In the data rows, the value 128 means zero.
Here are some points, each followed by its number:
[120 141  52 195  93 180 144 162 118   0   7 105 188 154 111 125 104 155 115 216  61] 0
[119 159 121 119  93  75 154 107 126 123 188 155 112 107 115 174 145 130 120 118  94] 1
[133 107 115 120 100 112 112 131 105 163 136 129 109 114 104 141 145  88 137 104 150] 2
[130 108 129 116  90 102 122 110 121 134 191 142 132  98 114 144 171 154 128 129 138] 3
[124 138 125  80 128 114 131 112 112 162 116 122 118 138 126 128 116 131 103 128 132] 4
[150  69 236  45 136 118  87 147 130 211  21  88 131 192  20 117 125 111  84 153 166] 5
[117 146 142 112 132 125 134 124 138 133 165 134 112 116 153 126 152 139 121 135 139] 6
[123 149 151 123 146 148 125 128 143 122 107 138 135 122 144 115 110 155 125 133 121] 7
[126  94 102 140 130 100 141 115 141 123 170 124 129 129 154 117 159 114 117 133 127] 8
[129 158 189  73 148 120 136  57 153 135 140 151 112 117  97 146 116 134  60 183  79] 9
[146 153 120 117 132 114 146 123 109 147 115 119 106 127 115 153 129 110 104 149 115] 10
[ 79 221 125 124 124 224 115 176  48 255 118 178  29   0 132 156  89 140 255   0 128] 11
[145 152 155 114 144 150 121 110 141 121 110 136 146 132 152 119 108 161 128 123 102] 12
[109  77 130 204 131 146 154 129 222  31 255 165 162 145 247 117 255 169 169 159 201] 13
[154 254 132  49 207  65 176  60 214 150 203 117  87 201 171 169 141 139  43 152  96] 14
[175 113 123  64 158  66 136 101 123  94  74 117 179 213 127 114  97 131  46 207  82] 15
[129 131  92 133 110 111 135 150  67 194 166 128  61  76  71 163 148  73 177  64 163] 16
[151 210 121 147 106 102 188 116 122 107 152 136  82 111  96 177 147  97 117 148  89] 17
[140  68 121 137 107 119 103 171 110 181  93  96 135 146  89 119 118 116 164 115 162] 18
New points follow, each followed by the numbers of its three nearest points above by angle, seen from the average point of the numbered points, nearest first.
[134 164 166 118 148 124 167 131 146 119  91  95 106 139 125 138 117 144  90 193 122] ~ 15 9 10
[166 152 161 109 138 123 116  95 136 109 176 146 153 123 145 134 105 168 111 134 125] ~ 12 7 9
[102 130  92 119 104 108 134  80 110 129 166 187 130  86 105 173 134 132 110 150  84] ~ 1 3 17
[134 135 127 155 139 156 141 161 135  59  75 123 145 130  91 112 131 123 103 191 117] ~ 0 7 15
[132  88 126 110 119  87 108 115 130 118 102 128 157 181 141 123 113 128  82 186 110] ~ 15 0 5
[132  97  93 129 108 145  85 130 108 128 110 121 138 127 143 102  93 116 146  83 153] ~ 18 2 11
[122 125 137 184 123 128 149 123 143  74 161 132 153 125 162 128 145 150 142 145 124] ~ 13 8 0
[137  87 155 224 108 140 125 132 179  52 204 126 163 105 194 112 187 178 160 138 144] ~ 13 8 6
[130 135 130 116 113 121 116  98 114 135 145 150 132 116 135 130 109 140 124 105 113] ~ 12 11 3
[113 115  88 185 104 138 153 164 124 113 182  99 118  86 123 157 187 101 175  72 161] ~ 16 2 13
[130 115 117 150 125 119 138 128 120 102 105 122 142 125 108 126 139 115 103 168 113] ~ 0 15 8
[125  81 112  74 126  86 103  80 129 129  72  99 124 201 157  94 103 115  68 207 113] ~ 15 4 5
[114  91 150 167 144 133 143 176 116 148  65 108 142 122  91 105 132 106 160  84 150] ~ 18 2 5
[132  79 110 176 120 114 105 161 137 127  83  95 142 165 130 129 133  89 155 127 163] ~ 18 2 0
[123 102 117 123 127 107 119 136 157  98 121 128 178 159 164 105 152 128 104 170  93] ~ 15 8 0
[143 114 140  92 118 104 120 111 117 164 113 124 126 123  93 139 124 143 108 133 122] ~ 5 4 18
[149 127 149 139 134 135 126 112 131  99 108 124 155 137 115 134 110 129 102 149  99] ~ 0 15 12
[205 192 112 108 125 163 101  97 158 221 241 161  69  74 178 188  60 156 191   0 152] ~ 11 16 6
[165  90 127 108 117 114 111 109 131 106 103 109 175 151 141 113 112 117  97 158 106] ~ 15 0 12
[128 122 116 138 131 125 115 131 114 136 114 125 139 129 121 114 117 111 124 100 127] ~ 18 2 16
[121 134 128 121 130 155 137 125 128 119 117 127 146 138 115 109 156 143 111 125 119] ~ 0 7 12
[108 164 160 136 120 100 189 127 111 180 155 124  81  98 120 174 189  89 145 111 139] ~ 16 17 1
[ 73 114 109 216 105 160 156 165 141  90 209 138 107 103 195 103 200 134 225 115 172] ~ 13 6 8
